[[126 128 132 126]
 [156 134 142 129]
 [126 126 130 127]]
->
[[156 134 142]
 [126 126 130]]

[[143 124 101]
 [128 112 116]
 [135 113 100]
 [152 122 128]]
->
[[128 112 116]
 [135 113 100]]

[[119 102 156]
 [132 131 110]
 [133 128 115]]
->
[[132 131 110]
 [133 128 115]]

[[120 116 116]
 [154 130 150]
 [121 135 141]]
->
[[154 130 150]
 [121 135 141]]

[[127 119 120]
 [131 141 106]
 [106 107 125]]
->
[[131 141 106]
 [106 107 125]]

[[103 130 112 153]
 [145 100 129 154]
 [101 118 119 116]]
->
[[145 100 129]
 [101 118 119]]

[[117 104 146 121 127]
 [124 101 122 135 131]
 [126 131 104 119 118]
 [127 102 119 142 128]
 [129 129 100 119 119]]
->
[[124 101 122]
 [126 131 104]]

[[125 144 127 151 105]
 [142 131 123  99 135]
 [109 102 156 124 143]
 [140 123 105 131 129]
 [121 137 129 139 126]]
->
[[142 131 123]
 [109 102 156]]

[[117 121 127 143 109]
 [115 131 134 146 107]
 [110 154 116 125 110]
 [118 118 132 142 118]]
->
[[115 131 134]
 [110 154 116]]
---
[[107 124 110 143 124 110 143 143 108 147 110 110 136 119]
 [138 125 125 130 109 106 124 147 139 152 128 127 133 142]
 [126 130 142 114 117 141 106 125 112 122 134 144 110 121]]
->
[[107 124 110 143 124 110 143 143 108 147 110 110 136 119]
 [126 130 142 114 117 141 106 125 112 122 134 144 110 121]
 [138 125 125 130 109 106 124 147 139 152 128 127 133 142]]

[[116 121 143 137]
 [136 136 113 109]
 [135 138 117 103]
 [124 131 134 133]
 [129 114 132 132]]
->
[[116 121 143 137]
 [124 131 134 133]
 [129 114 132 132]
 [135 138 117 103]
 [136 136 113 109]]

[[132 128 130 126 129]
 [133 136 127 122 134]
 [149 138 116 133 131]
 [125 136 132 127 127]
 [100 118 139 118 118]
 [129 128 129 122 131]
 [124 125 147 138 127]
 [128 133 128 128 129]]
->
[[100 118 139 118 118]
 [124 125 147 138 127]
 [125 136 132 127 127]
 [128 133 128 128 129]
 [129 128 129 122 131]
 [132 128 130 126 129]
 [133 136 127 122 134]
 [149 138 116 133 131]]

[[134 129 128 127 127 132 127 126 128 128 132 131 107]
 [138 129 128 128 128 122 128 128 129 128 135 123 134]
 [121 127 128 128 130 126 128 127 129 128 123 131 122]
 [130 128 128 128 128 130 128 127 128 128 130 130 115]
 [150 131 128 127 126 127 128 127 128 128 143 125 114]
 [115 126 128 128 128 130 128 129 128 128 119 130 137]]
->
[[115 126 128 128 128 130 128 129 128 128 119 130 137]
 [121 127 128 128 130 126 128 127 129 128 123 131 122]
 [130 128 128 128 128 130 128 127 128 128 130 130 115]
 [134 129 128 127 127 132 127 126 128 128 132 131 107]
 [138 129 128 128 128 122 128 128 129 128 135 123 134]
 [150 131 128 127 126 127 128 127 128 128 143 125 114]]

[[118 117 150 128]
 [117 120 145 135]
 [134 130 143 130]]
->
[[117 120 145 135]
 [118 117 150 128]
 [134 130 143 130]]

[[103 138 142 129 130]
 [148 113 109 124 100]
 [143 149 133 128 127]
 [154 105 140 150 136]
 [156 155 133 137 106]]
->
[[103 138 142 129 130]
 [143 149 133 128 127]
 [148 113 109 124 100]
 [154 105 140 150 136]
 [156 155 133 137 106]]

[[138 133]
 [125 117]
 [128 116]
 [151 131]
 [140 141]
 [126 118]]
->
[[125 117]
 [126 118]
 [128 116]
 [138 133]
 [140 141]
 [151 131]]
---
[[150 150 150 129 129 127 149 152 150]
 [128 151 129 151 151 150 150 150 151]
 [129 150 151 152 150 149 150 127 151]]
->
[[128 151 129 151 151 150 150 150 151]]

[[156 113 111 149 153 133]
 [153 123 112 117 155 120]
 [141 134 137 144 114 143]
 [144 152 104 122 155 110]
 [126 104 133 147 148 132]
 [141 115 152 142 115 104]
 [102 102 102 134 102  99]
 [143 152 157 111 114 132]
 [155 112 142 157 104 134]
 [146 151 137 117 100 113]]
->
[[153 123 112 117 155 120]
 [144 152 104 122 155 110]
 [141 115 152 142 115 104]
 [143 152 157 111 114 132]
 [146 151 137 117 100 113]]

[[127 126 131 128 127 127 128 110 149]
 [127 128 122 129 127 127 130 136 102]
 [127 126 139 128 127 128 128 138 112]]
->
[[127 128 122 129 127 127 130 136 102]]

[[129 123 126 126 131 126 146 133 133 132]
 [127 133 132 130 124 133 107 124 123 126]
 [132 127 129 126 128 129 127 130 129 129]
 [127 124 121 126 133 121 154 133 133 130]
 [130 131 126 127 126 127 121 127 125 125]
 [125 126 127 130 130 126 137 129 130 129]
 [131 126 130 125 129 130 128 129 129 130]
 [121 128 130 133 128 129 127 125 128 129]
 [129 131 135 129 125 133 108 121 125 125]]
->
[[127 133 132 130 124 133 107 124 123 126]
 [127 124 121 126 133 121 154 133 133 130]
 [125 126 127 130 130 126 137 129 130 129]
 [121 128 130 133 128 129 127 125 128 129]]

[[116 152 114 139 131 122 145 118 145 134 145]
 [112 122 116 140 153 134 137  99 125 134 135]
 [145 104 132 144 126 133 124 129 105 131 116]
 [149 139 152 130 112 106 139 112 121 108 123]
 [121 131 114 149 138 130 135 118 123 140 131]
 [130 121 116 133 121 145 111 152 112 145 113]]
->
[[112 122 116 140 153 134 137  99 125 134 135]
 [149 139 152 130 112 106 139 112 121 108 123]
 [130 121 116 133 121 145 111 152 112 145 113]]

[[105 139 138 142 130 126 128 154]
 [144  99 118 116 120 143 146 107]
 [146 107 116 117 119 133 141 107]
 [137 132 108 107 139 136 130 114]
 [136 110 135 135 117 130 136 120]
 [120 158 132 124 143 114 106 138]
 [128 144 139 142 124 112 105 136]
 [141 124 121 115 131 129 129 112]
 [134 128 134 133 126 121 123 122]]
->
[[144  99 118 116 120 143 146 107]
 [137 132 108 107 139 136 130 114]
 [120 158 132 124 143 114 106 138]
 [141 124 121 115 131 129 129 112]]
---
[[149 128 135 141]
 [148 138 146 145]
 [148 140 150 145]
 [150 124 123 143]
 [150 118 118 125]
 [151 113 116 129]
 [150 124 129 140]]
->
[[141 145 145 143 125 129 140]
 [135 146 150 123 118 116 129]
 [128 138 140 124 118 113 124]
 [149 148 148 150 150 151 150]]

[[132 127 128 129 133 129 129 132]
 [131 127 134 129 132 132 129 127]
 [131 126 128 129 123 132 126 125]
 [137 127 127 129 133 128 129 135]
 [104 144 122 108 126 132 133 138]
 [131 147 126 140 137 156 129 112]
 [131 127 138 129 133 141 129 127]
 [112 131 129 142 133 100 130 115]]
->
[[132 127 125 135 138 112 127 115]
 [129 129 126 129 133 129 129 130]
 [129 132 132 128 132 156 141 100]
 [133 132 123 133 126 137 133 133]
 [129 129 129 129 108 140 129 142]
 [128 134 128 127 122 126 138 129]
 [127 127 126 127 144 147 127 131]
 [132 131 131 137 104 131 131 112]]

[[121 119 119 121 116 122 140 127 114 116 152 121 125]
 [126 119 108 126 139 133 144 101 133 139 127 124 118]
 [120 119 127 146 140 154 142 111 137 140 121 124 111]
 [123 119 128 126 149 127 108 126 121 149 132 121 111]
 [137 119 122 129 113 127 138 138 120 113 121 135 135]]
->
[[125 118 111 111 135]
 [121 124 124 121 135]
 [152 127 121 132 121]
 [116 139 140 149 113]
 [114 133 137 121 120]
 [127 101 111 126 138]
 [140 144 142 108 138]
 [122 133 154 127 127]
 [116 139 140 149 113]
 [121 126 146 126 129]
 [119 108 127 128 122]
 [119 119 119 119 119]
 [121 126 120 123 137]]

[[146 133]
 [156 156]]
->
[[133 156]
 [146 156]]

[[134 129 122 125]
 [131 131 121 116]
 [120 127 142 121]
 [139 130 128 110]
 [116 143 115 133]
 [128 134 123 138]
 [128 123 122 145]
 [116 136 127 122]
 [126 112 140 131]
 [125 115 142 121]
 [120 126 125 151]
 [117 125 135 129]]
->
[[125 116 121 110 133 138 145 122 131 121 151 129]
 [122 121 142 128 115 123 122 127 140 142 125 135]
 [129 131 127 130 143 134 123 136 112 115 126 125]
 [134 131 120 139 116 128 128 116 126 125 120 117]]

[[131 126]
 [132 124]
 [103 147]
 [129 127]
 [136 122]
 [133 124]
 [133 126]
 [126 129]
 [135 124]
 [115 139]
 [134 124]
 [125 130]]
->
[[126 124 147 127 122 124 126 129 124 139 124 130]
 [131 132 103 129 136 133 133 126 135 115 134 125]]

[[125 121 102 102 137 117 103]
 [150 152 121 116 137 116 103]
 [134 142 140 147 147 132 123]
 [120 137 126 124 149 113 154]
 [132 149 141 104 128 120 126]
 [113 154 133 129 145 152 129]
 [142 113 124 118 149 103 135]
 [102 134 152 113 135 143 136]]
->
[[103 103 123 154 126 129 135 136]
 [117 116 132 113 120 152 103 143]
 [137 137 147 149 128 145 149 135]
 [102 116 147 124 104 129 118 113]
 [102 121 140 126 141 133 124 152]
 [121 152 142 137 149 154 113 134]
 [125 150 134 120 132 113 142 102]]

[[128 139 133]
 [135 145 141]
 [129 112 139]
 [122 125 153]
 [124 152 115]
 [109 124 113]
 [132 135 106]
 [122 129 127]
 [158 129 131]
 [132  99 133]]
->
[[133 141 139 153 115 113 106 127 131 133]
 [139 145 112 125 152 124 135 129 129  99]
 [128 135 129 122 124 109 132 122 158 132]]
---
[[128 133 124]
 [123 129 129]
 [132 138 147]
 [138 136 122]
 [126  99 126]]
->
[[128 133]
 [123 129]
 [132 138]]

[[135 126 134 150]
 [142 129 127 133]
 [123 133 134 136]
 [139 124 120 138]
 [130 122 128 128]]
->
[[135 126]
 [142 129]
 [123 133]]

[[121 129 123 122 130]
 [125 118 126 114 107]
 [121 142 126 139 125]
 [117 113 109 117 144]]
->
[[121 129]
 [125 118]
 [121 142]]

[[122 108 145]
 [130 145 149]
 [122 107 145]
 [133 148 111]]
->
[[122 108]
 [130 145]
 [122 107]]

[[147 121]
 [123 134]
 [135 129]
 [134 101]]
->
[[147 121]
 [123 134]
 [135 129]]

[[139 102 122 146 121]
 [143 111 123 152 116]
 [127 119 122 131 129]]
->
[[139 102]
 [143 111]
 [127 119]]
